array([121,   1, 147, 133,   5, 215, 183]) --> 121
array([1, 3, 3, 8]) --> 1
array([20, 44, 40, 12, 42, 83, 13]) --> 20
array([62, 21, 82, 62,  4, 76]) --> 62
array([-47,  36,  12,   8,  19, -24, -12]) --> -47
array([2990, 8325, 5741, 7424, 6089, 5220]) --> 2990
---
Q: 21	-41	-27	-18	-11	-69
A: -11
Q: -62	-12	-72	55	31
A: 55
Q: -63	75	-71	-3	32
A: -3
Q: 56	-6	9	19
A: 9
Q: -8	46	-53	-10	-48	-12
A: -48
Q: 45	-40	-65	29	-36	34
A: -36
Q: 70	-44	66	69	50	-2
A: 50
Q: -6	22	-33	35	62	45
A: 62
Q: -24	21	43	-33	65	-6	-38
A: -6
---
[[ 50 -37 -48  26  -9 -25   9]
 [ 34 -46  50 -52 -35 -66  -3]
 [-24 -69  26 -32   7  21 -13]]: -25

[[ -7  -6  58 -58 -38  20 -43]
 [ 39 -18 -58  70 -21 -70 -29]
 [ -1  16 -56  42  46 -33  62]]: 20

[[-13 -12  75  28  47  36]
 [-14  15  25  -7 -14   6]
 [ 19  34  38  22 -27 -17]]: 47

[[  9  -2   4  16   2 -45  31]
 [ 20   3   2  19  -1 -54  46]
 [ 13  -6   3  20   0 -39  30]]: -45

[[  1 -22   3 -12 -50   7]
 [-12 -15  20 -12  59   3]
 [  5  10   0 -13  -1   2]]: -50

[[ 19  59 -18 -21  -1   3]
 [-22 -14 -29 -52  71  41]
 [ 18  -6  39  32 -38 -12]]: -1

[[ 11 -11   1  -1  59   2]
 [ 43  15  -6 -15 -17 -34]
 [  7 -29 -23   1 -34 -32]]: 59

[[ 10  13 -29 -32]
 [ 12  -5 -33 -39]
 [-75  -3 -51 -64]]: -29

[[ 60  56 -18  17  13 -13  32]
 [ 34  -4  62  33 -19  10 -11]
 [ 32  13  10 -18 -28  12  17]]: -13
---
[[  1  41 -40  53  28 -11  27]
 [  8 -59 -18 -11  -1 -33   4]
 [-21  25 -34  31  -5  14 -39]] result: -40

[[-8 -2  3  5]
 [ 3  5  5 -3]
 [ 8  2 -6 54]] result: 3

[[-27  73 -11  74]
 [ 19  10  25  72]
 [-21  -4 -38   8]] result: -11

[[  7 -75 -25 -24]
 [ 66 -69  71 -66]
 [ 46  21 -30 -73]] result: -25

[[ 30  -3 -66  23 -11]
 [-15   0  -3 -23 -13]
 [ -8   1 -13 -19 -20]] result: -66

[[  0  13  27  -2  21]
 [ 16  -6  15 -19  59]
 [-11 -27 -46 -26  19]] result: 27

[[  0 -53   2  42 -33 -10 -58]
 [-51  25 -19 -49  41 -37  22]
 [-22 -12 -17 -24  -1 -22 -40]] result: 2

[[  0  29  39  46 -47 -60]
 [  3  13 -20 -17  11  24]
 [-71  70 -29  48 -48 -37]] result: 39

[[-31 -28  14  22  29  -8]
 [  3 -19  15  59  41   4]
 [-22  18 -10 -33   6   3]] result: 14

[[ 34 -15  58 -29 -23 -20]
 [ -6 -11  48 -32 -11   4]
 [-11 -13  35 -28   1   7]] result: 58
---
[201 134 152 180  72  40] Answer: 152

[[-34  -8 -27 -13  -4 -14  25]
 [ 31  -3   3 -13  -7   9 -29]] Answer: 9

[[9522 5978 5113 8256 3113]
 [7207 7028 7389 7171 4718]
 [8275 8156 8414 1919 3808]] Answer: 8275

[113 338 123 447 914 347] Answer: 347

[9 2 6 7 5 5 5] Answer: 6

[6225 5748 8806 2336 6161 9891] Answer: 6225

[ 38 -26 -13 -35 -11] Answer: -13

[[27  3 35 12 38 16 38]
 [45 60 35 86 32 76 35]] Answer: 60

[[196 108 668 922]
 [168  69 679 926]] Answer: 679

[-44 -42  29 -31   1 -18] Answer: -18
---
[143, -686, 527, -157, 160, 235] result: -157
[[-16, 224, 23, -253, 555, 29, -549], [-335, -641, -232, 306, 547, -389, -514]] result: 555
[[1079, 7594, 7791, 2109, 6704, 7594], [8049, 1020, 8969, 6411, 6297, 1020]] result: 2109
[4, 3, 5, 2, 8] result: 5
[[54, 152, 132, 154, 230], [138, 156, 47, 163, 163]] result: 132
[[225, 626, 565, 239, 436, 527], [763, 324, 201, 397, 375, 725]] result: 239
[[20, 18, 24, 9, -12, 3, -6], [35, 23, 38, -40, -35, 13, 39], [18, 21, -41, 7, 48, -27, -48]] result: -12
[[483, 453, 818, 402, 725], [595, 338, 744, 150, 777]] result: 818
---
[[417 306 688 598 593 569]
 [199  83 164 993 350 475]] 350

[2545 5052 3792 6590 3838 8092 8596] 8092

[ 24 192 173 113   5   9] 5

[[6 8 5 6 8]
 [6 8 5 6 6]
 [6 1 6 7 7]] 7

[[  9  45 -14 -25]
 [-10  42  29  30]
 [-35 -17   5 -10]] 5

[ 77 196 187 151 160  11] 160
---
[ 31 -54 -38  62] -> 31
[ 20  34  65 -34] -> 34
[-14  -7  21  68] -> 21
[-30  31 -24  55] -> 31
[  5  74 -25  53] -> 53
[ -3 -20 -17 -54] -> -17
[20 41 70 35] -> 41
[-47  11  70  50] -> 50
[ 55   3  23 -42] -> 23
---
((1, 9, -53, 36, 32, 34, 64), (18, -37, 11, 61, 36, 2, -18)) out 9
(-50, -70, 12, -62, -29) out -70
((59, -76, -6, -63, 71), (-23, -35, -31, -12, -2), (-12, 16, 2, -11, -26)) out -76
((-7, -63, 10, -3, 1, 3, 28), (-11, -6, 9, -4, -2, -13, -13), (-30, -27, 4, 4, -1, -2, 23)) out -63
((-58, -10, -60, 50, 16, -5), (62, 19, -3, -29, 43, 40)) out -10
(-12, 68, -9, 41, 13) out 68
(-70, -30, -37, 11) out -30
((-32, -56, -12, -2, 7), (17, 66, 1, 37, -35), (42, 43, 10, -11, -6)) out -56
(-69, 14, -57, 51, 22, 25, 56) out 14
(34, -40, -24, -56, -5, -8) out -40
